128 stands for zero in the data rows.
A hidden rule labels the rows of this table. It goes by one to three of the table's principal directions, not those with the most spread.
 68|106| 55| 93|119|126| 89|131|124| 67|144|145|166|115|110|118|220|124|127|160|112|145|142|110| 91|106|133|119|160| 82|139|144| 84|154|138|124|123|119|167|100|149|130|136|128|143|133|110|147 3
149|176|127|147|133|198| 94| 77|193|121|102|156| 86|175|202|102|153| 79|167| 68|207|138|131|102| 70|176|110|157|140|204| 88| 99| 87|117|171|128|141|114|115|146|106|140| 87|137| 98|112| 71|140 4
 98|129|176|182|159|101|122|104|146|161|110| 92|133|148|112| 82| 88|107| 54| 91| 81|131|101|148|187|171|167|114|138|109|146| 72|188|167|111|116|109|160|147|187| 54|131|120|118|122|113|155|108 1
130| 76|201|181|172|116|164|116| 19|141|107|178|181| 87|163|129|105|135| 69|154| 80|112| 41|213|177| 82|185|123|138| 73|212|141|162|180| 47| 79|174|121|118|140|181|194| 91|108|136|175|143| 89 1
163|180|105| 69|129|107|172|191|100| 86|178|101|122| 96|102|128|179|157|131|164| 81|109|167|107|141| 93|110|166|120| 74|166|193| 93| 97|136|137|118|118|110|162|172|119|171|137| 96| 86|132|125 3
146|130|168|165|134|105|147|173| 65| 98|194| 90|154|106|162| 77| 92|150| 59|195| 82| 65|132|139|136| 82|160|138|104| 62|207|200|132|102|118|155|127|118|142|215|175|167|145|140|147|131|141| 61 3
191|162|178|138|144|180|105| 92|132|115|126| 80|153|165|151| 94|191|143|132|105|122|162|120| 84|187|157|155|118|140|115| 80| 94|158| 43|154|196|139|136|146|145| 92|126|126|159|104| 47|141|187 0
138|134|144|185|164|145|138|102|152|219|178|107|115|132| 98|158|114|154|112|120|137|106|132|137| 92|159|154|113| 92|143|139|129|147|120|100| 86|112|125|154|114|137|145|124|124|130|158|122|121 4
159|116|214|162|173| 53|170|216|  2|151|139|104|155| 66| 98|127| 76|180|106|186| 55| 89|102|195|205| 65|141|155|103| 53|175|136|193|130| 76| 74|123|152|115|143|123|191|152| 99|141|120|166|116 4
135|109| 46| 73| 55|169|140|119|213|139|144|179|107|157| 80|164|122|169|157|126|243|131|192|113| 52|169| 80|118| 58|174| 42|171| 44|104|103|177|134| 83|141| 52|160|102|122|170|156|131| 82|143 4
127|135|186|213|165|104|116|126|116|188|165| 96|112|148|121|170| 77|138|121|141|122|100|120|202|111|130|145|122|116|163|158|105|162|135|115| 93|121|187|169|163|109|162| 92| 77|146|155|103|111 1
124|143|135|183|169| 89|120|222| 11|106|198|118|153| 66|144|137|143|187|131|230| 97| 71|127|174| 60| 38|124|160| 86| 49|170|184| 97|109|113| 75|105|112|150|138|161|221|131| 87|128|150| 87|114 1
105| 79|116|103|101|151|145| 66|190|165|136|142|121|129|148|149| 99| 88|129|103|132|140|130|104|119|162|147| 87|166|177|174|135|153|173|132|127|140|120|116|103|184| 67|141|156|152|200|174| 86 0
132|177| 94|115|142|178|147|116|227|152|143|116|102|142|110|119|136|114|156| 78|171|139|151|105| 77|171| 85|137|127|155|131|111|133|139|139|116| 96| 99|128|106| 91|104|170|136| 88|127|118|143 3
112| 33|157|190| 81|125|129| 68|159|234|111|197| 99|162|134|197|  0|161|139|123|231|108|129|188| 78|178|145| 81| 70|233| 45|121|121|149| 70|118|155|148|146| 63|153|133| 44|150|205|206|107|100 0
171|178| 81| 27| 75|142|141|145|176| 85|145| 92|109|133|128|103|174|131|147|122|124|152|190| 44|166|172|100|162|114|136|100|159| 90| 69|180|222|134| 98| 89|144|138| 71|169|198|101| 61|157|155 2
102| 96| 89| 98|106|138|156|111|190|167|162|134|139|127| 64|145|127|154|101|130|140|138|159|128|118|169|131|100| 97|115|126|147|124|154| 81|135|121|106|156| 90|150| 99|154|156|144|149|145|120 2
152|134|133|162|100|158|122|100|185|164|139|126| 96|196|115|130| 87|128| 90|111|203|104|149|135|110|173|135|129| 90|175| 75|130| 84|105|128|149|133|123|150|153|124|130| 89|129|152|108| 82|109 3
117| 85|105|149|104|158|145| 50|214|210|149|157|134|167| 59|145|121|149| 32| 81|164|130|142|132|111|219|173| 68| 67|134| 91|130| 96|149| 61|149|130| 99|168|118|147|105| 88|154|162|150|102| 82 3
 40| 90| 91|112|149|122| 95| 66|156|142|101|143|138|121|106|118|196| 84|117| 91| 77|171|112| 84|141|150|174| 94|199|116|135| 90|151|195|122| 61|111|148|141| 90|117| 96|134|129|115|151|174|159 0
 94| 89|126|175|133|133|116|116|130|148| 93|178|127|141|127|135| 75|109|115|123|179|110|100|179| 95|115|124|113|125|148|109|104|120|180|104| 79|131|127|148|115|116|157| 96| 94|159|167| 92|102 4
117|150|159|135|145| 71|162|184| 90|116|155| 92|115|100|133|139| 72|127|131|164| 75|103|122|178|135| 84|109|158|139|116|221|151|165|154|124|105|116|160|112|171|128|136|156| 92|112|153|151| 98 0
102|100|117|167|184|131| 91|129| 32|109| 95|185|179|119| 57|204|234|164|159|129|117|149| 73|194| 81| 20|143| 69|138| 87| 81|118|109|100| 59| 70|110|166|174| 42|119|175| 75| 11|117|134| 52|197 3
131|103|148|105| 89| 86|155|178|104|119|133|139|113|110|147|136| 49|164|172|191|165|115|148|158|123|123| 86|184| 97|138|132|154|131|142|117|125|158|128|108| 98|144|153|143|162|159|141|141|127 4
181|177|212|137|186| 87|131|183| 17| 93| 59|115|123| 72|206|101|109| 89|186|110| 59|134| 66|149|204| 78|104|194|178|132|196| 78|206|128|172| 97|146|155| 41|158| 79|169|139| 99| 88|111|164|144 4
197|145|149|191|156|207|143| 98|149|169|153|152|122|119|216|133| 70|106|140|118|197| 82|108|146| 59|136|110|121|101|177|174|132|135|130|158|131|163| 75|131|166|183|156|119|143|150|193| 86| 47 3
 53|156|107|138|176| 91|133|168|124| 91|147| 89|144|102|108| 80|137| 94| 71|163| 53|120|113|150|140| 96|123|151|161| 38|216|117|156|213|131| 63|102|131|162|206| 96|145|182| 86| 95|130|144| 97 4
126|141|118| 82|130|122|125| 96|134|111| 55|167| 84|115|183|164|140| 56|217| 53|108|159|108|100|133|114|109|121|219|217|138| 96|141|154|183|104|130|168| 52|108|133| 63|112|113| 94|156|152|141 0
180|148| 72| 12| 84|103|182|183|101| 89|134|141|125| 71| 97|135|156|170|147|151|102|132|174| 73|164|118| 88|158| 79| 89|123|197| 88| 89|129|188|150| 83| 68|115|186| 92|175|190|117| 93|159|128 3
139|199|120|219|202|170| 88|202| 64| 80|173|114|180|131| 99|110|220|187|110|168|150| 98|108|201| 45| 45|110|130| 87| 33|102|129| 74| 71| 94|105| 67|104|205|136| 66|242|113| 34| 78| 74| 17|183 3
 91|106|202|199|180|112|133|115|121|176|110|125|122|127|150|138| 55| 94|135|123|114|121| 82|201|137|114|139|123|170|151|175| 74|211|201|108| 40|125|176|146|146| 95|153|123| 76|130|179|144|106 4
 93|140| 69| 95|117| 76|129|135|159|165|136|108| 82|111| 78|161|114|103|125| 98| 85|121|161| 92|119|148|125|123|127|168|150|136|120|149|154|110| 94|144| 95|129|128| 74|142|118|126|158|154|109 0
161| 76|188| 78|103|102|190|110|118|158|111|130|145|106|110|152| 90|147|129|109| 87|158|115|132|213|152|145|110|133|132|159|133|199|130| 84|162|160|141| 83| 89|157| 82|147|166|148|145|198|112 4
115|151|107| 62|142|111|173|144|129| 97|133|116|136|116| 52|135|213|150|126|114| 65|156|141|104|166| 99|133|120|159| 61|125|155|124|121| 91|109| 96|144|124|115|129| 86|167|113| 69| 76|152|171 0
134| 92| 62| 91| 62|159|150| 70|203|174|107|189|102|140|128|151| 73|119|118| 78|203|128|144|101| 93|202|120|110| 85|212|112|154| 82|144|114|181|154| 73| 85| 72|175| 82|104|196|160|182|134| 98 1
164|153|148|214|180|154| 95|193| 25|112|125|165|133| 97|191|167|100|137|200|180|189| 77| 86|208| 29| 13| 77|146| 98|147|133|134|110| 97|141| 78|131|114|135|119|136|229| 98| 39|131|173| 40|126 4
251| 56|213| 78| 65|110|213|140| 69|122|120|144|181| 76|167| 63| 12|164| 49|158|104|102|119|113|255|155|139|123| 72| 66|206|175|196|119| 94|243|219| 74| 72|172|217|120|171|248|221|132|217| 10 0
147| 94|103|166|106|151| 84|163| 49|132|139|183|141| 76|225|111| 82|130|129|196|186| 72|123|125| 60| 97|123|150| 56|145|129|172| 70|111|148|136|162| 42|101|114|199|210| 98|156|183|196|104| 82 0
 63|127| 96|178|147|162| 86|129|167|150|158|129|121|154|127|172|128|115|178|145|185|113|141|183| 37|102|119|110|142|194| 94|119|105|137|132| 88| 89|148|188| 96|108|145|107| 75|127|171| 83|166 4
 95|159| 35|168|130|169| 52|151|137|112|178|136|143|134|108|117|179|134| 97|147|168| 95|162|134| 20|107|120|104| 56|130|106|162| 42| 83|124|164| 87| 88|182|137|119|180|103| 90|129|138| 55|141 0
 73|146|105| 93|128|109|118|105|174|135| 90|141| 82|105|188|103|118| 49|148| 84|102|158|125| 94|126|186|117|176|161|181|168| 94|136|206|168| 88|135|116| 64|145|107|105|131|149| 90|166|162|112 4
 82|165| 99|164|163|109| 96|207|105|101|202| 65|166|123| 56|105|173|150| 65|184| 82| 93|156|173|107| 78|137|130| 88| 55|147|154|107|102|109|132| 67|130|201|183| 85|177|151| 61|119|100| 91|135 4
207|163|129| 54| 76|107|156|189| 93| 54|143|135|111| 93|194| 83|101|141|164|154|131| 95|179| 96|148|123| 85|192|107|143|171|200| 95| 80|167|216|163|112| 62|170|181|128|150|210|144| 95|150|102 0
 59|116| 78| 77|132|101|159|134|145|143|138|150|125| 58|150| 97|122| 77| 95|127| 67|126|130|115|137|165|141|171|143|120|236|152|130|235|119| 78|135| 77| 76|137|170|120|165|174|113|196|192| 81 3
 98|131| 97|135|139|115|137|152|139|170|144|129|121|118| 64|162|110|136|115|121|125|111|141|168|110|120|125|117| 94|148|128|141|120|136| 87|109| 93|129|134|109|114|130|129| 92|121|152|123|136 4
217|199| 91| 65|122|156|154|127|138| 98|143|123|111|121|117|130|208|146|145| 91|121|139|155| 58|127|144|101|145|115|113|145|162| 86| 66|156|179|138|100| 86|132|164|100|148|160| 89| 75|117|141 4
 67| 67|107|137|113|111|101|131|107|131|134|156|161|105|131|143|121|124|110|162|119|129|122|165|113|117|147| 99|130|121|136|127|119|174|107|117|127|123|151|103|147|141|110|118|166|183|133|111 2
 78| 25|145|142| 94| 65|164|144| 89|146|116|180|169|114| 58|170| 66|188| 75|165|128|126|105|217|129|105|141| 82| 95| 74|118|142|130|186| 22|107|126|138|153| 66|140|142|101|101|183|176|119| 92 3
113|148| 98| 69|130| 93|133|146| 77| 90| 76|163| 76| 60|236|115|129| 58|208|131| 99|134|102| 59|108|105| 95|223|184|162|200|142|116|181|207| 54|164| 92|  6|110|174|127|150|157| 93|179|164|115 0
159| 41|162|110| 66| 95|120|170| 21|112| 90|188|157| 55|237|106| 44|119|125|184|132|105|106|129|160|110|131|148| 89|136|142|153|122|137|144|169|189| 63| 45|111|198|165|105|180|209|197|160| 49 0
125|125| 69| 69| 90|151|180| 40|250|167|113|158| 78|194| 32|218|147|146|167| 35|179|168|155|104| 94|175|115| 68|160|203| 82|140|102|127| 92|140|110|172|130| 43|145| 14|115|136|103|125|123|171 1
116|131| 99|105|131|139|156| 37|211|173| 48|196| 64|163|104|176|117| 90|178|  9|171|162|111|112|106|180|112|108|175|223| 95| 87|128|181|117| 79|134|167| 90| 77|112| 61| 92|132| 99|145|120|147 0
134|159|116|150|176|145|129|142| 96|123|187|110|156| 98|116|144|208|143|119|132| 79|117|118|136| 80| 87|145|107|147| 80|208|156|121|114|113|101| 89|118|142|117|157|148|143| 86| 94|150|114|131 3
188| 76|175|121| 72|134|147|118|104|118| 95|163|143|156|145|157| 79|184|157|144|193|136|123|155|162|129|120|103|116|147| 47|127|122| 87|110|193|167|143|129| 84|146|119| 90|167|177|104|121|141 0
 73| 72|143|129|124| 41|180|118| 75|165| 92|191|105| 84|138|178| 72|137|119|133| 88|131| 82|177|129|132|147|148|152|123|181|133|126|238| 74| 30|145|142| 69| 83|167|132| 88|129|126|202|154| 92 1
201|131|172|160|128|115|148|206| 44|108|193|114|179| 99|116|120|110|199| 80|193|117| 73|142|193|135| 83|129|128| 52| 64|163|184|113| 68| 88|191|132|111|153|169|161|193|123|121|171|112| 93| 82 4
112| 32|114|104| 56|127|122|120|122|136|118|159|162|130|116|128| 92|154| 83|173|159|130|142|111|157|136|154| 83| 85|106| 47|149|102|121|102|176|151| 88|143| 95|171|111|117|169|198|143|147|100 4
Which label does each new row get?
127|101|153|159|116|149|106|111|133|130|128|139|136|150|170|125| 90|126|153|141|173|116|129|156|115|130|134|118|135|175|109|122|138|120|132|150|144|147|154|123|130|143|103|145|163|143|124|134 -> 4
128|152| 69| 66| 85|104|126|139|149|108| 58|176| 51|118|169|142| 90| 91|220| 88|177|134|147| 77| 95|139| 63|178|148|218| 91|124| 85|145|189|112|133|125| 39| 86|121| 91|123|157|110|135|134|150 -> 3
126|152|136| 91|117|105|132|123|143|103|132|103|107|120|160| 84|152| 95|101|110| 67|139|147| 68|165|157|145|143|156|108|158|134|128|138|161|138|122|132| 93|190|135| 93|143|155|101|105|165| 98 -> 1
133|163|169|169|152|108|105|186| 87| 75|185| 64|151|161| 90|137|177|186|134|198|115|125|142|177|110| 69|116|139|122| 57|110|133|124| 71|122|132|100|180|206|157| 85|174|131| 59|115| 63| 70|170 -> 4
172| 93| 86| 86| 57|169|186| 79|220|205|114|190| 94|149| 82|144| 52|148| 90| 60|217|106|171| 93|116|205|127| 90| 32|202| 52|180| 80|100| 74|198|143| 67| 90| 94|178| 71|109|204|162|148|128| 79 -> 1
154| 84|229|162|103| 99|147|139|103|123|104|144|142|159|135|140| 60|173|136|138|161|134|113|212|155|129|123|120|118|133| 85|103|158|121| 80|153|143|178|143|115| 92|151| 84|115|165|111|101|121 -> 1
121| 84|157|128| 81| 98|101|101|136|139| 80|118|118|168|127|140| 79|120|117|118|136|157|120|118|182|159|140|104|129|159| 60| 82|147|120|146|169|144|161|123|124| 92| 94| 95|130|163|115|144|130 -> 0
140| 93|179|158|153|113|135|136| 45|144|114|153|153| 98|142|167|121|165|158|161|119|139| 80|176|131| 88|133|128|124|104|143|118|161|131| 86| 87|151|136|121| 71|143|175|111|104|132|157|131|150 -> 4
176|113|171|159|121|169| 98|125|112| 91|137|115|179|162|132| 99|136|150|109|147|158|128|124|149|147|106|131| 88|114| 98|106|118|147| 69|121|202|145|140|186|148|115|154|122|118|168| 89|103|132 -> 4
124| 77|146| 59| 63| 46|169| 87|144|147| 80|141| 68|126|149|145| 37| 99|137|113| 95|145|138| 75|205|181|134|144|171|174|156|126|161|191|158|121|179|173| 57|136|175| 45|130|198|167|152|214| 78 -> 4
137|141|101| 62|110|113|145| 89|155|142| 82|117| 94|112|138|120|132| 84|125| 75| 80|169|118| 34|185|174|129|134|155|140|150|108|153|146|171|135|142|108| 50|125|134| 57|158|167| 94|128|200|124 -> 1
129|103|152|208|159|160|131|179| 56|149|169|128|189|107|129|139| 90|157| 83|195|153| 79| 82|227|100| 58|143|119| 85| 92|174|155|129|120| 72|114|117| 76|161|107|146|216|125| 72|148|178|102|115 -> 0
130| 48|156|105|120| 83|158|124| 27|145| 28|222|132| 47|201|143| 39| 86|161|116|108|126| 52|150|177| 96|131|147|157|169|195|121|175|205|112| 79|192|106| 17| 67|183|140|111|152|166|224|194| 87 -> 4
142|157|137|162|155|149|110|209| 58| 94|138|113|161| 87|180|103|123|117|135|167|126|102| 95|166|104| 58|102|152|122|100|174|130|127|111|147|123| 98| 73|104|127|108|192|151| 77|105|149|115|129 -> 3
195|163|142|147|153|146| 94|199| 33| 63|182| 86|190|106|113| 84|184|155| 86|186| 90| 89|135|134|143| 41|131|123| 80| 47|182|181|126| 27|123|198|127|113|163|183|147|196|156| 88|144| 83|106|127 -> 2
131|159| 80| 89|129|137| 98| 94|140|119|117|104|104|103|180| 91|177| 72|130|104| 85|149|127|  0|127|159|135|152|146|129|166|126|129|120|213|133|144| 83| 72|146|150| 95|160|171|103|138|168|115 -> 1
 97|127|132| 72| 84| 88|154|146|177| 97|147| 79|127|146|112| 76|102|118| 83|142| 89|132|174|118|209|177|141|157|144|117|138|142|136|150|138|183|125|148|132|191|109| 83|159|186|136| 82|182|115 -> 2
178|158|178|146|130|133| 98|146| 85| 84| 97|129|113|150|183|148|143|154|227|138|174|153|113|139|100|100| 83|160|140|154| 74| 95|129| 67|164|139|142|162|116| 92| 86|161| 99|105|110| 87| 81|191 -> 1
102|127| 91|120|119|154|111|130|145| 93|131|130|145|150|111| 95|180|130|103|143|154|134|133|102|109|122|132|136|133| 85| 92|137| 83|125|129|121|115| 93|153|112|119|141|138|128|121| 98|104|151 -> 1
111| 98|175|222|148|185| 77|100|124|121|125|151|163|168|182|124|116|118|136|134|189|115| 97|197| 75| 96|146| 78|144|156| 90| 99|133|116|113|132|122|149|196|133|105|176| 73| 82|152|151| 71|131 -> 1
116|124|139|114|115|135|115|118|112| 89|108|155|128|128|165|110|172|120|131|113|113|152|120|105|120|112|140|111|153|109|108|137|104|118|115|127|114|130|106|123|133|124|107|117| 90|114|131|143 -> 3
153|206| 16|123|142|195|110|172|182|111|255| 49|169|159|  0|125|255|199| 35|158|123| 93|214| 84| 60| 95|133| 64| 45| 17|110|212| 36| 11|102|196| 40| 81|241|159|144|126|185| 80|102| 50| 63|153 -> 1
174|182|123|123|156|153|117|121|130|121|131| 82|130|121|144| 89|175|108|120|103|101|138|117| 59|146|149|128|156|131|108|160|112|148| 90|184|149|132| 91|101|149|110|127|162|148|103| 99|138|134 -> 0
143|154|133|131|143|143|108|158| 86| 88|149| 91|144| 87|217| 84|130| 96|142|173| 96|117|112| 92|126| 96|118|161|145|104|203|138|152|118|195|142|142| 87|104|168|150|151|171|143|118|149|158|106 -> 1
197|212| 89|134|147|178| 75|193| 96| 91|193| 52|127|130|136|102|200|138|156|185|151| 94|165| 55| 86| 77| 98|175| 91|103|124|163| 88|  9|214|158|113| 80|143|147|135|174|179|111|117| 73| 93|170 -> 4
 92|127| 57|152|119|179| 39| 89|174|157|115|151| 93|165|125|179|164|114|213|103|213|139|156| 86| 18|121|112| 86|112|231| 11|112| 82| 67|164|124|100|139|158| 52|106|119| 88| 96|131|151| 78|201 -> 1
128|142|101| 14| 95| 66|139| 70|157| 94| 51|108| 65|139|116|150|175| 92|197| 68| 62|207|133|  0|196|160|112|141|215|148|108| 96|161|130|210|127|155|188| 54|105|122|  4|157|170| 93| 84|196|167 -> 0
140| 86|165|177|146|166| 94| 46|122|179|105|145|162|162| 95|160|167|153|109| 85|131|167| 93|137|151|144|182| 36|123|132| 71| 85|163| 88| 73|147|133|163|172| 82|113|127| 77|107|135|122|131|176 -> 0
